In the rows, 128 means zero.
One turn or mirror swaps these rows in pairs. Which row does each one swap with?
The rows were stretched afterwards, more along some directions than others.
z_350: [134, 142, 151, 115, 148, 153, 127, 155,  96, 126, 137,  99,  85, 126, 128,
 152, 112, 167,  87, 178, 105, 138]
z_930: [123, 162, 152, 143, 134, 109, 129, 142, 113, 153, 127, 137, 145, 113, 117,
 148,  78, 120, 138, 150, 116, 176]
z_121: [108, 147, 134, 123, 145, 109, 107, 155,  99, 154, 126, 121, 150, 126, 123,
 134, 101, 132, 127, 151, 115, 166]
z_609: [136, 153, 130, 116, 110, 116,  87, 114, 123, 125, 104,  99, 138, 115, 127,
 162, 119, 160, 131, 169, 138, 166]
z_506: [134, 148, 152, 152, 146, 129,  95, 119,  89,  98, 133,  96, 138,  94, 154,
 121, 103, 122, 125, 158, 119, 171]
z_306: [159, 153, 140, 115, 128, 132, 109, 132,  93, 152, 104, 118, 122, 117, 148,
 113, 111, 142, 151, 146, 132, 197]
z_104: [155, 116, 121, 144, 116, 106, 140, 126, 123, 149, 134, 117, 149, 140, 132,
 141, 114, 142, 167, 163, 125, 160]
z_717: [145, 147, 149, 136, 159, 141, 101, 104,  96, 114, 144,  86, 125,  96, 160,
 127, 132, 156, 139, 180, 149, 167]
z_895: [136, 169, 157, 145, 152, 162, 118, 142, 107, 111, 133, 101, 123, 116, 104,
 129, 111, 136,  99, 145, 120, 162]
z_648: [125, 143, 125, 157, 127,  95, 123, 145, 112, 142, 137, 141, 160, 130, 100,
 139,  95, 117, 133, 163, 135, 178]
z_381: [132, 143, 113, 141, 117,  97, 141, 120, 125, 167, 136, 135, 139, 126,  93,
 167,  82, 150, 124, 177, 132, 148]
z_811: [113, 136, 155, 130, 115, 113, 102, 108, 119, 141, 116, 125, 117, 100, 127,
 129,  88, 143, 130, 159, 114, 127]
z_746: [157, 145, 136, 158, 127,  99,  88, 112, 108, 132, 142, 129, 165, 139, 131,
 108, 102, 136, 120, 152, 116, 147]
z_383: [145, 143, 153, 126, 148, 124, 125, 101,  94, 165, 132, 110, 144,  82, 142,
 125, 105, 139, 140, 148, 137, 174]
z_137: [137, 146, 140, 143, 140, 129, 130, 140, 126, 119, 142,  96, 116, 124, 120,
 142, 116, 164, 101, 179, 138, 138]
z_740: [131, 163, 137, 141, 118,  99,  95, 133,  90, 142, 137, 144, 174, 126, 125,
 117, 102, 109, 129, 141, 151, 150]
z_177: [128, 149, 142, 126, 106,  81,  88, 117, 112, 168, 145, 145, 173, 149, 124,
 144,  92, 146, 120, 168, 138, 139]
z_703: [138, 143, 154, 164, 130, 104,  83, 119, 111, 143, 153, 122, 144, 134, 133,
 113, 102, 142, 117, 170, 135, 124]
z_538: [129, 139, 138, 124, 139, 135, 113,  92, 117, 107, 134,  87, 120, 107, 132,
 141, 145, 133, 146, 167, 140, 179]
z_719: [133, 143, 140,  98, 139, 177, 122, 145,  91, 124, 106,  88,  81,  97, 115,
 151, 111, 144, 104, 162, 119, 153]
z_774: [154, 133, 131, 131, 149, 157, 118, 109, 118, 109, 157, 111, 129, 128, 114,
 152,  99, 141, 137, 146, 117, 174]
z_831: [110, 154, 161, 107, 128, 126, 102, 125,  96, 140, 114, 122, 140, 110, 130,
 163, 117, 156, 104, 164, 126, 167]
z_737: [137, 139, 154, 138, 127,  95,  84,  80, 102, 139, 156, 121, 184, 128, 164,
 148, 115, 125, 126, 166, 131, 159]
z_356: [150, 124, 135, 101, 133, 130,  92, 137,  91, 128, 111, 112, 130,  97, 157,
 148, 117, 130, 114, 150, 122, 159]
z_445: [157, 150, 154, 137, 134, 144, 110, 137,  90, 139, 127,  97,  96, 110, 162,
 149, 108, 144, 137, 176, 137, 172]
z_826: [149, 126, 146, 138, 133, 149, 104, 116,  96,  91, 158,  74, 120, 131, 153,
 169, 121, 146, 106, 176, 108, 134]
z_773: [153, 143, 141, 108, 111, 146, 105, 141,  95, 117, 110,  82, 117, 117, 150,
 162, 107, 144, 128, 154,  97, 161]
z_337: [142, 172, 143, 133, 136, 132, 106, 154,  94, 113, 131, 132, 161, 137, 111,
 146,  92, 123, 116, 151, 130, 160]
z_357: [130, 195, 142, 121, 131, 109, 100, 125, 113, 163, 113, 122, 154, 128, 120,
 139,  98, 128,  94, 160, 168, 172]
z_870: [136, 153, 152, 155, 152, 108, 113, 138, 114, 162, 132, 134, 143, 100, 113,
 111,  94, 142, 142, 141, 129, 157]
z_591: [131, 140, 119, 116, 134, 133, 101, 135,  96, 110, 142, 116, 126, 132, 133,
 171, 111, 137, 112, 176, 139, 149]
z_824: [130, 123, 149, 168, 135,  98, 130, 111, 144, 140, 153, 123, 164, 142,  95,
 153, 100, 122, 133, 158, 130, 157]
z_634: [139, 142, 131, 138, 111, 105, 130, 139, 114, 156, 127, 107, 142, 136, 131,
 136, 100, 142, 134, 181, 131, 138]
z_744: [170, 149, 152, 145, 168, 137,  79, 113,  88, 110, 153, 131, 150, 114, 104,
 129,  82, 128, 119, 149, 120, 171]
z_900: [164, 101, 152, 152, 143, 112,  81, 126,  96, 137, 133, 106, 151, 102, 137,
 133, 110, 110, 155, 142, 114, 156]
z_388: [129, 142, 154, 158, 151, 103, 118, 108, 120, 141, 153, 144, 163, 107,  93,
 139,  78, 127, 106, 164, 114, 131]
z_267: [135, 159, 145, 114, 178, 168, 138, 134,  81, 118, 165,  94, 124, 114, 126,
 142, 121, 146, 109, 150, 112, 164]
z_418: [147, 167, 130, 141, 159, 139, 111, 127, 114, 114, 129, 105, 122, 122, 125,
 118,  87, 119, 123, 159, 128, 167]
z_199: [141, 133, 131, 134, 131, 130, 107, 105,  98, 147, 145, 105, 171, 115, 145,
 162, 112, 125, 135, 164, 152, 156]
z_524: [133, 171, 159, 142, 121, 111,  93,  84, 117, 152, 143, 113, 159, 110, 129,
 140,  88, 150, 127, 164, 150, 154]
z_404: [146, 118, 148, 150, 126, 103, 104, 130, 132, 132, 125,  97, 146, 134, 158,
 132, 116, 125, 170, 152, 107, 146]
z_111: [135, 146, 152, 120, 161, 134, 113, 106,  63, 132, 146, 141, 146, 105, 118,
 145, 114, 143, 115, 165, 124, 179]
z_433: [153, 157, 159, 148, 119, 125, 137, 152, 117, 129, 131, 133, 136, 133, 112,
 119, 101, 131, 127, 150, 123, 157]
z_814: [152, 145, 159, 148, 133, 130, 125, 122,  88, 127, 152, 105, 140, 128, 145,
 146, 133, 162, 122, 198, 129, 171]
z_549: [167, 161, 144, 133, 123, 154, 113, 102, 101, 109, 149,  94, 119, 126, 127,
 144, 111, 141, 107, 177, 114, 178]
z_759: [155, 141, 136, 151, 154, 126,  85, 111,  93, 109, 139, 102, 159, 112, 134,
 129, 104, 113, 127, 148, 108, 183]
z_810: [128, 161, 151, 134, 139, 128, 101, 140,  98, 128, 152, 115, 153, 133, 118,
 157, 112, 141,  94, 141, 125, 157]
z_47: [143, 152, 172, 135, 122, 129,  81, 109,  99, 150, 138, 116, 153, 119, 129,
 152,  93, 164, 121, 161, 114, 149]
z_394: [139, 118, 139, 122, 140, 142, 104, 151,  88, 122, 136,  84, 124, 135, 158,
 141, 140, 117, 132, 135,  90, 142]
z_179: [152, 141, 136, 137, 142, 142, 111, 137, 123, 139, 124,  93, 136, 125, 112,
 147,  99, 137, 150, 138, 103, 131]
z_879: [128, 168, 146, 138, 140, 141, 134, 150, 102, 130, 111,  85, 121,  94, 114,
 149, 119, 126, 119, 166, 131, 160]
z_685: [135, 153, 125, 109, 119, 145, 118, 134, 110, 121, 130, 104, 119, 124, 116,
 174,  98, 159,  86, 183, 128, 147]
z_271: [154, 155, 144, 123, 121, 146, 102, 135,  98, 104, 118,  99, 139, 116, 115,
 154, 113, 128, 118, 158, 104, 157]
z_200: [153, 137, 133, 140, 143, 125, 104, 129,  95, 130, 142, 126, 180, 141, 100,
 140, 106, 108, 111, 137, 149, 177]
z_436: [149, 127, 144, 139, 119, 112, 106,  92, 112, 152, 146, 104, 148, 109, 155,
 156,  97, 159, 133, 181, 120, 147]
z_397: [128, 156, 136, 153, 116, 126, 127, 161, 114, 124, 151, 110, 142, 141, 100,
 161, 120, 134, 127, 160, 117, 154]

Swapped with z_436: z_685
Swapped with z_357: z_445
Swapped with z_648: z_759
Swapped with z_177: z_826
Swapped with z_418: z_930
Swapped with z_538: z_111
Swapped with z_306: z_879
Swapped with z_591: z_737
Swapped with z_719: z_383

